[[106 107 107 108 115 108 108 108 113 113 108 107 108 108 108]
 [139 140 140 141 146 115 115 115 145 145 141 140 115 115 115]
 [118 117 117 116 111 141 142 141 112 112 116 117 141 141 141]
 [138 140 140 141 145 115 115 115 144 144 140 140 115 115 115]
 [150 148 148 147 138 149 149 149 141 140 148 148 149 149 149]
 [150 149 149 148 140 148 148 148 143 142 148 149 148 148 148]
 [118 116 116 115 111 141 141 141 112 112 116 116 141 141 141]
 [106 107 107 108 115 108 108 108 113 113 108 107 108 108 108]
 [118 116 116 115 110 141 141 141 111 111 116 116 141 141 141]
 [150 149 149 148 141 148 148 148 143 143 148 149 148 148 148]
 [138 140 140 141 145 115 115 115 144 144 140 140 115 115 115]
 [149 148 148 147 138 149 149 149 140 140 147 148 149 149 149]]
Indices start at 0.
The entry at row 2, column 0: 118
Find the entry in row 0 and column 0.
106
The entry in row 0 and column 2 is 107
Find the top-right entry.
108
Find the bottom-right entry.
149
Find the bottom-left entry.
149
The entry at row 1, column 0 -> 139
The entry in row 0 and column 1: 107
The entry in row 1 and column 1: 140
Find the entry in row 1 and column 2.
140

arr =
[[106 126 105 111 106 126 126 126 126 126 126 106 126 105]
 [138 153 137 142 138 104 104 154 104 153 104 139 104 135]
 [119 104 120 115 119 152 151 104 152 104 151 118 151 122]
 [146 152 145 149 146 108 108 152 108 152 108 147 108 143]
 [126 106 127 121 126 152 152 106 152 106 152 125 152 129]
 [148 127 149 143 148 132 132 127 132 127 132 148 132 149]
 [110 104 111 107 110 148 148 103 148 104 148 109 148 113]
 [104 124 103 109 104 128 128 124 128 124 128 104 128 104]
 [118 103 118 113 117 152 152 103 152 103 152 116 152 120]
 [150 129 150 145 150 131 131 129 131 129 131 149 131 150]
 [145 153 145 148 145 107 107 153 107 153 107 146 107 143]
 [129 108 130 124 129 150 150 109 150 108 150 128 150 132]]
The first entry on the main diagonal -> 106
Which number is the last entry of the largest entry's row?
Answer: 135
Which number is the 1st entry on the diagonal from the top-right corner?
Answer: 105
The entry in the bottom-left corner: 129
The second entry in reading order: 126
Which number is the smallest entry in the last column?
Answer: 104
Which number is the third entry on the main diagonal?
Answer: 120
The 3rd-last entry, reading row by row: 128
The top entry of the column that holds the largest entry is 126
The largest entry in the last column -> 150
Which number is the third entry on the diagonal from the top-right corner?
Answer: 118
The smallest entry in the first column: 104
Which number is the entry just right of the largest entry?
Answer: 104
Which number is the fourth-last entry, reading row by row?
Answer: 150
Which number is the entry directly below the largest entry?
Answer: 104
Which number is the largest entry in the first column?
Answer: 150
The last entry, reading row by row is 132
The first entry of the largest entry's row -> 138
Which number is the entry just right of 137?
Answer: 142
Which number is the entry just right of 121?
Answer: 126
The 2nd entry on the main diagonal: 153

[[106 152 109 151 134 147 128 151 131 109 152]
 [144 111 139 114 121 117 132 112 123 140 113]]
Counting starts at 0.
The entry in the bottom-left corner is 144
Find the bottom-right entry.
113
The top-right entry -> 152
Find the entry in row 0 and column 1.
152
The entry at row 0, column 2 -> 109
Find the entry in row 0 and column 0.
106
Find the entry just left of 123.
112
Find the entry directly above 112.
151

Read these off the table that follows.
1) Give the top-right entry.
2) Give the 5th entry in reading order.
3) Give the last entry, reading row by row.
4) Give the smallest entry in the first row.
5) Give the fourth entry from the end, reading row by row.
[[128 150 107 149 126 128 107 128 106 128 149]
 [114 113 143 113 144 142 143 114 143 142 113]
 [110 136 121 135 145 146 121 110 121 146 135]
 [128 106 149 107 130 128 149 128 150 128 107]
 [146 116 140 116 111 110 140 146 140 110 116]
 [120 108 148 109 138 136 148 120 148 136 108]
 [110 138 119 137 145 146 119 110 119 146 137]
 [129 150 106 149 125 127 106 129 106 127 149]]
1) 149
2) 126
3) 149
4) 106
5) 129

[[118, 134, 120, 125, 115, 147, 117, 133, 127, 122, 122, 128, 117], [130, 118, 100, 130, 122, 123, 126, 131, 144, 134, 131, 130, 133], [127, 132, 126, 125, 127, 109, 131, 112, 112, 137, 143, 114, 141], [105, 120, 130, 140, 126, 130, 140, 129, 145, 136, 131, 113, 134]]
The 2nd entry in reading order is 134
Give the entry just left of 114.
Answer: 143
The first entry in reading order is 118
Give the entry just left of the smallest entry.
Answer: 118
The fifth entry in reading order is 115
Give the maximum.
Answer: 147
Give the entry just left of 113.
Answer: 131
The entry just right of 132 -> 126
The entry just left of 115 -> 125
Give the 3rd largest entry.
Answer: 144
Give the smallest entry.
Answer: 100

[[104 104 156 104 156 104 154 104 150]
 [154 154 101 154 101 154 117 154 121]
 [111 111 145 111 145 111 133 111 130]
 [143 143 111 143 111 143 114 143 117]
 [132 132 120 132 120 132 106 132 106]]
Counting starts at 0.
The entry in the bottom-right corner -> 106
What is the entry at row 2, column 0?
A: 111
The entry in the top-right corner -> 150
What is the entry in row 1 and column 1?
A: 154
The median entry -> 130
What is the entry in row 0 and column 1?
A: 104
What is the entry at row 2, column 1?
A: 111
What is the entry at row 1, column 0?
A: 154
What is the entry just right of the centre entry?
A: 111
What is the entry directly above 114?
A: 133
What is the entry at row 0, column 0?
A: 104

Questions about the matrix below.
1) Which number is the bottom-left entry?
2) Which number is the last entry, reading row by row?
3) Which number is the first entry, reading row by row?
4) Which number is the largest entry in the first row?
5) Which number is the smallest entry in the last column?
6) Which number is the top-right entry?
7) Which number is the 2nd largest entry?
8) Which number is the 2nd entry on the diagonal from the top-right corner?
127,125,125,129,138,134,133,131,121
137,121,124,127,135,121,123,129,128
131,126,129,128,125,136,122,123,135
129,122,126,126,123,133,120,127,119
131,148,130,130,134,155,124,120,131
132,119,127,127,133,126,129,129,135
128,119,128,133,138,131,141,124,131
132,138,127,131,127,142,124,123,141
122,132,122,128,127,131,122,128,129
1) 122
2) 129
3) 127
4) 138
5) 119
6) 121
7) 148
8) 129
